Here are some points, one per row:
[-17 -29   2  -5  28 -27  23   8 -29   3  -2 -25 -34  19 -25   5 -29  -3
 -18  25  13 -11 -21  17  28  20   4   1  22 -28 -27  -5  39  28 -23  12
 -30 -31 -32  12  13 -12  32  14 -19]
[-15  51  16  19 -44  56   9  24  19 -54 -35   8  44 -15  17  19  28 -17
  38 -68 -45  66  59 -40 -90  40 -97 -76  10  41  35  21 -57 -34 -23  50
  -3  59  70  25 -46  12 -67 -24  -8]
[ 25  32  31  33   3  24 -12  23  14  20 -36  11  26   7  26  19  21 -23
  33 -21 -35  24  28 -28  -8  -5   7   9   5  13  24 -38 -17  10  24   2
  11   1  24  12  17  33 -20 -32 -21]
[ -6 -18 -23 -29 -20   4 -26 -29   7 -12  30  28  16 -34  12 -40  14  29
  -7   7  20 -21 -19  10  10 -35  16  17 -33  14   5  11  -8 -25   7 -35
  25  13  -1 -41 -14 -19   3  23  28]
[-14 -24  -1  -3  29 -28  24   8 -24   8  -3 -28 -26  22 -30  14 -20 -11
 -19  25  20 -14 -26  22  37  14  16  -2  25 -33 -24  -5  35  28 -12   7
 -32 -33 -26  18  12 -16  29   9 -16]
[ -6 -20   1  -3  31 -21  34  12 -30  12   2 -28 -32  17 -33  15 -26   1
 -20  28  13 -17 -20  19  32  12  27   5  23 -25 -35  -1  37  25 -11  15
 -20 -32 -26  18  16 -13  35  10  -7]
[  2 -17 -17 -32 -26  -4 -23 -29   7  -5  22  31  12 -32  20 -38  -2  22
 -11   8  23 -19 -12  24   7 -34  18  16 -34  11   9  25 -17 -25  15 -27
  26  15  -2 -34 -14 -11  -3  23  44]
[-12 -29 -14  -2  30 -25  25   4 -23  14  -1 -30 -35  22 -33  14 -27  -4
 -17  24  14 -16 -17  13  23  13  24   4  15 -40 -27  -6  30  32 -11  12
 -33 -25 -27   1  18  -7  38   5 -18]
[ 29  20  33  23   6  22 -17  22  38  27 -33  18  14  10  22  21  22 -29
  36 -11 -33  25  30 -27 -14  -4   5  11   1  12  17 -40 -10   3  29  -5
  19   3  16  13  22  37 -14 -32 -13]
[-17   2 -29 -25 -48  11 -17 -31   5 -48  29  25  25 -45   9 -29  19  35
 -12 -12  16  -6  11  12 -31 -14 -41 -33 -38  33  22  44 -35 -47 -23  -2
  16  35  13 -24 -47 -24 -17  25  42]
[-50 -18 -28 -12  20 -32  41   3 -34 -31  11 -36 -25  15 -38  10 -45  12
 -35   8  20  -6 -20  21  -8  45 -36 -48  33 -27 -36  22  23  11 -46  42
 -48 -19 -28  17 -13 -25  19  16  -5]
[ 37  25  33  25   2  29 -18  26  24  29 -30   3  18  11  25  18  27 -24
  40 -21 -25  23  26 -38 -11  -9   6  17   4   8  21 -30  -6   3  21   6
  12  12  14   9  30  34 -16 -26 -16]
[ 28  31  32  30   5  21 -15  20  26  30 -29   7  17  16  28  22  24 -23
  28 -25 -21  34  28 -33 -11  -7   8  21  -5  13  15 -30  -7  11  32  -6
  15   8  22  13  31  27 -23 -24 -14]
[ -9  -8 -20 -19 -33  -2 -20 -26  -1 -33  27  16  15 -27  -3 -25   4  31
 -16   2  20  -9  -5  14  -7 -18 -15  -6 -21  23   7  25 -22 -28  -7 -18
  16  24  10 -34 -29 -12  -7  25  22]
[  5 -11 -15 -24 -26  -4 -27 -32  12 -12  29  27   9 -34   5 -36  -1  32
  -8   6  24 -28 -11  15  12 -36  13  16 -40  21   2  21  -8 -28   6 -36
  18  17  -5 -31 -21 -15  -7  11  31]
[ 28  33  25  26   4  28 -15  20  17  20 -20   7  15  12  16  24  19 -26
  35 -36 -26  35  29 -36 -20  -2   2   3  -4  20  23 -25 -21  -1  21   1
  17   5  27  11  17  36 -25 -31 -10]
[ 17  32  20  22  -5  25   2  24  18   6 -18  -1  17   4  21   7  16 -22
  20 -31 -18  25  36 -32 -27   9 -15 -10   9  16  18 -20 -18   7  16   9
  -2   9  26  15   6  32 -30 -24 -14]
[  5 -16 -15 -37 -20  -8 -26 -39   9 -14  22  30  13 -28  13 -31  12  33
 -18  11  22 -18 -11  12  13 -34  12  17 -35  13  12  15  -4 -23   9 -35
  30  16  -8 -27 -26  -3  -6  24  35]
[ 31  35  30  27  13  22 -13  17  31  28 -28  -1  14  12  19  13  25 -32
  37 -20 -34  16  23 -31 -12 -13   6  16  -5  14  25 -28 -10  11  33   2
  18   6  24  16  20  28 -24 -35 -15]
[  2  -2 -20 -27 -29  -5 -19 -33   9  -9  23  35  13 -26   1 -33  10  32
 -16   8  19 -34 -17  19   7 -30   4  21 -33  13  10  12 -12 -29  10 -39
  25  11  -4 -43 -15  -9   1  22  31]
[-14 -17  -4   0  31 -19  20   5 -33  10   6 -24 -29  22 -29  12 -27  -6
 -17  23  14 -17 -18  15  32  19  17  -9  25 -40 -33  -2  30  20 -10  11
 -20 -35 -31   9  18 -12  29   9 -17]
[ -2  -5 -18 -26 -15  -1 -25 -34   5  -4  33  33  15 -32  11 -40   5  34
 -15  19  15 -25  -9   9  12 -31  10  25 -34  12  11  17  -5 -34  10 -28
  18  12  -5 -42 -12 -12  -8  22  37]
[ 32  27  26  30   9  31 -21  22  25  30 -29   4  18   9  25  22  21 -28
  24 -19 -34  21  26 -32 -17   0  12  23  -5  15  23 -22 -10  20  33  -7
  21   4  12  14  12  31 -21 -31 -20]
[ 31  23  34  28  -3  29 -10  15  22  23 -23  11  12  11  26  23  24 -30
  28 -17 -29  22  27 -29 -11   5  -1  18   0  17  23 -34  -8   9  31  -5
   7   7  23   8  24  31 -15 -34 -18]
[  1  36  27  34  -4  45  12  24  20   4 -28 -11  15  16  13  34  14 -23
  25 -49 -36  45  36 -40 -46  28 -46 -26  19  15  20 -13 -29   4   3  43
  -9  29  38  32  -6  26 -28 -25 -25]
[  9  -9 -29 -29 -16  -4 -31 -30  11  -4  22  33  14 -26  10 -30   6  34
 -12  16  28 -19 -19  19   9 -38   9  17 -26  19   8  19 -17 -25   8 -34
  26   9   4 -40 -16 -15  -2  24  30]
[ -7 -22  -1   5  28 -28  25  10 -31  14  -2 -27 -39  24 -21   9 -31  -4
 -13  22  20 -22 -23  15  30  11  14   4  26 -36 -35  -8  40  24 -12  12
 -11 -30 -30  11  10 -19  39   0 -13]
[-13 -34  -6   5  25 -25  24   5 -29  13   1 -26 -23  26 -34   5 -26 -13
 -23  26   7 -11 -25  20  33  13  21  12  27 -29 -26  -4  33  27 -12  13
 -27 -36 -36  16  14 -15  29  -4  -8]
[-11 -27  -4   3  27 -28  24   1 -26   7   0 -23 -35  30 -26   7 -30  -3
 -13  28  12  -9 -24  26  20   8  26   3  20 -28 -35  -4  43  24 -11  18
 -32 -36 -28   9  13  -6  32   8 -20]
[ 24  27  25  26   9  27 -14  24  29  29 -30   0  11  11  25  19  25 -25
  36 -18 -30  24  32 -27  -1  -6  10  19   3  14  34 -21  -7   6  37  -2
  14   7  30   8  23  31 -18 -34 -19]
[  1 -13 -20 -35 -30 -11 -20 -25  11  -6  30  31  15 -29  14 -36  19  19
 -16  20  19 -22 -14   6  11 -34  13  13 -30  21   0  26  -8 -23   9 -34
  25  18  -6 -39 -19 -13   1  20  28]
[ 35  28  31  31  10  22  -6  17  27  22 -26  13  18   9  22  26  27 -23
  35 -29 -31  28  24 -24 -12  -4   9  27   4   8  19 -28 -15   5  30 -11
  20   3  13  16  25  30 -17 -33 -18]
[-18 -25  -3  -5  29 -25  23  13 -28  16   5 -29 -27  37 -25   8 -29  -3
 -17  23  11 -20 -27  21  25  14  26   3  19 -35 -30  -8  25  24 -22  11
 -24 -32 -27  11  20 -19  27   3 -16]
[ 34  26  33  30   6  24 -16  25  31  30 -29  13  23  11  27  12  28 -27
  30 -29 -35  17  27 -22  -5  -1  10  18  -5  10  23 -26   0  16  23   2
  20   8  23  15  28  34 -18 -25 -18]
[-13 -21  -4  10  27 -30  25  12 -27   6   7 -27 -28  22 -26  18 -29  -8
 -15  32  12 -24 -28  15  30   3  13   0  17 -34 -35  -4  37  30  -8   6
 -24 -37 -31  16  19 -10  30  13 -16]
[ -3 -11 -38 -27 -27  -7 -18 -39   4 -22  25  20  18 -34   9 -37   0  34
 -13  12  23 -27 -13  23   2 -17   1   8 -35  20  11  17 -16 -33   0 -32
  20  20   3 -32 -30 -15  -3  20  27]
[  5 -11 -21 -31 -18   0 -28 -37   6 -14  37  30   4 -31  12 -32  17  28
  -6  14  24 -26 -15  20   2 -26  11  14 -30   8  11  10 -15 -20   9 -35
  19  22  -5 -31 -13 -13 -10  18  36]
[  0  -7 -23 -25 -23  -7 -23 -32   9 -14  32  14  11 -32  13 -33   6  23
 -13  10  14 -28  -6  13   1 -32   6  16 -28  22  11  20 -11 -32  -5 -37
  28  21   2 -40 -22 -13  -4  24  38]
[ -62    0  -11   15    8   -6   74   31  -45  -51   -6  -58  -28   18
  -50   33  -37   -3  -16  -12   -5   39   -8    2  -42   91  -76 -105
   62  -29  -29   39    0   15  -79   82  -64   -5    3   56  -27  -30
    6   10  -24]
[-17 -30  -4   2  29 -32  24   9 -24   3   2 -23 -43  28 -23   7 -28 -14
 -22  28  13 -15 -18   8  30  16  30   4  21 -28 -32  -1  26  21  -7   9
 -29 -33 -27  13  19 -16  31  10 -19]
[-26 -11 -12  -4  13 -24  38   6 -15 -16   4 -30 -31  16 -21   9 -31   1
 -16  16   7   2 -19  13  18  27 -12 -11  27 -25 -21   6  16  16 -27  29
 -23 -29 -21  16   9 -19  19   7 -15]
[ 35  28  37  29   5  14 -21  27  23  40 -31   9  14   5  24  19  26 -19
  25 -29 -33  24  21 -29 -11 -11   6  15   5  12  21 -30  -8   4  23  -4
  16   5  22  15  21  34 -18 -37 -22]
[-20 -20   2  -1  26 -23  21   5 -31  -6   1 -31 -33  16 -29  11 -32  -9
 -22  19  13 -12 -18  17  18  23   9  -3  32 -37 -32   3  29  32 -26  14
 -33 -29 -19  25  10 -11  37   1 -21]
[-65  -3 -58 -48 -66  -4  14 -49 -29 -89  40  -1  16 -54 -19 -34  -8  53
 -22 -14  16   4  -1  27 -58  27 -84 -83 -15  17  -4  80 -40 -57 -63  20
 -21  40   9 -15 -96 -53 -14  55  51]
Along one direction, these points spread out more than along any other. Take the direction at right angles to it along which they spread out most. Go by this last direction. How far along it is each point below, from 0 to 99? The average is 50, and the first point in the table lies past the average. One standard deviation of the points above along it is 16.
[ -9  -8 -20 -19 -33  -2 -20 -26  -1 -33  27  16  15 -27  -3 -25   4  31
 -16   2  20  -9  -5  14  -7 -18 -15  -6 -21  23   7  25 -22 -28  -7 -18
  16  24  10 -34 -29 -12  -7  25  22] 30
[ -6 -20   1  -3  31 -21  34  12 -30  12   2 -28 -32  17 -33  15 -26   1
 -20  28  13 -17 -20  19  32  12  27   5  23 -25 -35  -1  37  25 -11  15
 -20 -32 -26  18  16 -13  35  10  -7] 63
[-13 -21  -4  10  27 -30  25  12 -27   6   7 -27 -28  22 -26  18 -29  -8
 -15  32  12 -24 -28  15  30   3  13   0  17 -34 -35  -4  37  30  -8   6
 -24 -37 -31  16  19 -10  30  13 -16] 63
[ 25  32  31  33   3  24 -12  23  14  20 -36  11  26   7  26  19  21 -23
  33 -21 -35  24  28 -28  -8  -5   7   9   5  13  24 -38 -17  10  24   2
  11   1  24  12  17  33 -20 -32 -21] 59
[-17   2 -29 -25 -48  11 -17 -31   5 -48  29  25  25 -45   9 -29  19  35
 -12 -12  16  -6  11  12 -31 -14 -41 -33 -38  33  22  44 -35 -47 -23  -2
  16  35  13 -24 -47 -24 -17  25  42] 23
[ 28  31  32  30   5  21 -15  20  26  30 -29   7  17  16  28  22  24 -23
  28 -25 -21  34  28 -33 -11  -7   8  21  -5  13  15 -30  -7  11  32  -6
  15   8  22  13  31  27 -23 -24 -14] 59
[ -6 -18 -23 -29 -20   4 -26 -29   7 -12  30  28  16 -34  12 -40  14  29
  -7   7  20 -21 -19  10  10 -35  16  17 -33  14   5  11  -8 -25   7 -35
  25  13  -1 -41 -14 -19   3  23  28] 28
[  2 -17 -17 -32 -26  -4 -23 -29   7  -5  22  31  12 -32  20 -38  -2  22
 -11   8  23 -19 -12  24   7 -34  18  16 -34  11   9  25 -17 -25  15 -27
  26  15  -2 -34 -14 -11  -3  23  44] 28
[ 31  23  34  28  -3  29 -10  15  22  23 -23  11  12  11  26  23  24 -30
  28 -17 -29  22  27 -29 -11   5  -1  18   0  17  23 -34  -8   9  31  -5
   7   7  23   8  24  31 -15 -34 -18] 59
[ 29  20  33  23   6  22 -17  22  38  27 -33  18  14  10  22  21  22 -29
  36 -11 -33  25  30 -27 -14  -4   5  11   1  12  17 -40 -10   3  29  -5
  19   3  16  13  22  37 -14 -32 -13] 59
[ 35  28  37  29   5  14 -21  27  23  40 -31   9  14   5  24  19  26 -19
  25 -29 -33  24  21 -29 -11 -11   6  15   5  12  21 -30  -8   4  23  -4
  16   5  22  15  21  34 -18 -37 -22] 59
[  1 -13 -20 -35 -30 -11 -20 -25  11  -6  30  31  15 -29  14 -36  19  19
 -16  20  19 -22 -14   6  11 -34  13  13 -30  21   0  26  -8 -23   9 -34
  25  18  -6 -39 -19 -13   1  20  28] 28
[-17 -30  -4   2  29 -32  24   9 -24   3   2 -23 -43  28 -23   7 -28 -14
 -22  28  13 -15 -18   8  30  16  30   4  21 -28 -32  -1  26  21  -7   9
 -29 -33 -27  13  19 -16  31  10 -19] 63
[-20 -20   2  -1  26 -23  21   5 -31  -6   1 -31 -33  16 -29  11 -32  -9
 -22  19  13 -12 -18  17  18  23   9  -3  32 -37 -32   3  29  32 -26  14
 -33 -29 -19  25  10 -11  37   1 -21] 64
